In the rows, zero is written as 128.
One turn moves every row onto another: examples first, then more rows asked:
Q_719: [124 136 164 161 115 127 120 132 121 151 153 169 122 101 127 143  95 154
 121 146 167 106 151 121 119 129  84 127 172 124 121 103 108 107 100]
Q_347: [149 102 145 129 116 118  84 142 143 129 129 115 150 170 159 118 151 124
 143 168  82 133 141 142 121 147 194 153 127 118 125 116 149 130 123]
Q_596: [141 144  81 112 152 139 132 159 128 100  98 124 150 111  88 107 132 103
 119 100 138 143 114 127 140  89 108 122 130  71 123 146 128 148 138]
Q_887: [112 151 161 130 102 114 100 112  93 131 141 147 127  79 118 122 126 155
 125 123 166 104 148  99 157 119  83 145 154 120 117 107 104 127  96]
Q_102: [153 167  84 115 156 158 155 160 127  98 101 126 150 112 106 131 136 113
 114 109 133 127 120 135 141  84 114 104 137  74 135 133 122 133 140]
Q_225: [162 145 107 151 158 165 152 166 164 127 114 148 149 130 131 151 111 130
 100 124 129 122 130 146 115 109 109  85 164  93 130 131 108 108 140]
Q_372: [136 160  81 149 155 148 145 169 167 139 119 149 149 112 104 120 104 119
 111 121 148 137 134 134 118  91 127  99 155  87 126 122 128 120 144]
Q_693: [111 170 118 110 114 119 105 122 104 114 118 126 144  73 101 100 147 139
 120  98 153 119 136  94 177  95 104 139 137 102 115 119 109 142 116]
Q_100: [154 126  95 146 164 149 147 174 162 126 109 152 146 130 109 131 104 112
 111 125 132 130 118 159 115 102 103 102 150  77 121 138 116 121 146]
Q_300: [121 108 122 117 141 105 104 102 111 110 142 117 120 161 170 116 137 129
 163 140 107  82 126 142  90 104 170 176  96 117 123 122 142  94 109]
Q_488: [124 175  78 118 141 136 127 149 140 118 107 127 155  90  95  99 135 121
 115  98 143 135 130 111 156  81 126 118 138  86 119 128 124 138 140]
Q_656: [135 141 125 170 142 144 143 161 155 155 142 171 134 118 121 143  83 135
 113 144 159 121 145 139  98 116 107 104 173 107 126 112 122 103 125]
Q_695: [164  90 105 111 126 125 114 108 120 119 131 109 129 118 159 167 143 103
 152 107  69 131 171 150 131 122 170 164 102 129 126 114 136 106 125]
Q_241: [129 175 110  97 136 139 130 124  82  90  96 120 144  93  91 111 146 125
 127 104 159 128 120 112 154  97 113 144 125  85 133 128 124 144 117]
Q_374: [110 110 120 120 138 110 129  92 104 118 128 120 108 164 176 126 138 133
 147 151 107 112 122 152  93 102 166 183  91 125 141 115 147 100 122]
Q_726: [123 111 143 127 128 107  87 127 130 119 138 119 137 180 166 101 144 134
 153 169 103  99 121 139  96 127 185 165 115 115 123 122 149 113 112]
Q_773: [122 116 185 152 117 130 111 123 123 142 137 179 128 111 130 138 105 164
 115 124 160 114 134 129 118 153  82 147 161 133 111 126 100 101 106]
Q_971: [154  85 123 131 113 131 108 118 137 134 114  90 136 153 172 141 158 118
 132 142  67 152 155 143 145 137 169 139 119 138 129 113 136 140 129]
Q_107: [154  87 114 119 116 131 129 104 115 122 128  95 115 135 176 163 155 105
 138 121  71 139 159 145 137 118 153 150 100 142 141 113 137 119 128]
Q_324: [143 112 147 166 145 144 137 156 158 146 128 180 136 129 128 145  90 143
 109 137 143 115 128 159 102 132  90 114 166 108 114 129 101  96 130]
Q_40: [121 150 119 100 124 122 106 125  91  96 106 124 141  92  89 100 146 125
 128  86 156 143 119  99 157 109 100 155 127  98 120 144 124 152 113]
Q_343: [141  98 104 109 141 114 118  93 107 110 139 112 116 130 168 148 138 113
 163 109  91  97 152 147 107 102 162 176  87 124 125 119 136  89 114]
Q_49: [168  92 126 120 114 126  98 134 139 129 127 111 147 139 156 150 150 109
 144 138  66 149 166 148 138 145 185 152 121 125 126 112 141 127 130]
Q_457: [123 140 177 150 118 133  99 100 111 141 121 156 138 114 129 129 108 172
 114 130 178 118 144 111 118 157  99 143 167 130 120 118  98 106  95]
Q_328: [132  97 129 138 122 119  96 118 141 136 109  98 144 178 170 111 151 139
 131 169  84 144 133 146 127 137 184 151 124 129 124 116 139 141 126]
Q_755: [110 135 171 119 107 117  94 107  91 116 126 152 130  92 109 115 135 156
 126  98 165 128 127 100 145 141  87 167 141 128 112 134 110 128  98]
Q_917: [110 110 128 132 136 108 107 105 125 127 115 113 130 182 171 103 139 148
 140 173 104 122 116 150 101 122 184 172 111 122 131 117 145 122 124]
Q_98: [114 161 157 113 115 126 103  93  75 112 106 135 138  94 105 110 133 155
 128 117 182 124 133 100 144 134 105 163 140 113 126 122 114 130  96]
Q_655: [149 132 154 169 138 153 125 137 156 149 124 163 144 131 143 150  96 161
 100 134 149 118 143 136 103 147 102 104 178 121 123 124  95  94 118]
Q_297: [130  98 113 113 130 120 139  91 100 115 134 111 101 141 178 155 147 113
 145 125  90 120 141 149 110 102 150 173  86 135 146 116 143  99 124]

Q_343 turns into Q_300
Q_656 turns into Q_372
Q_917 turns into Q_328
Now these:
Q_655 turns into Q_225
Q_40 turns into Q_755

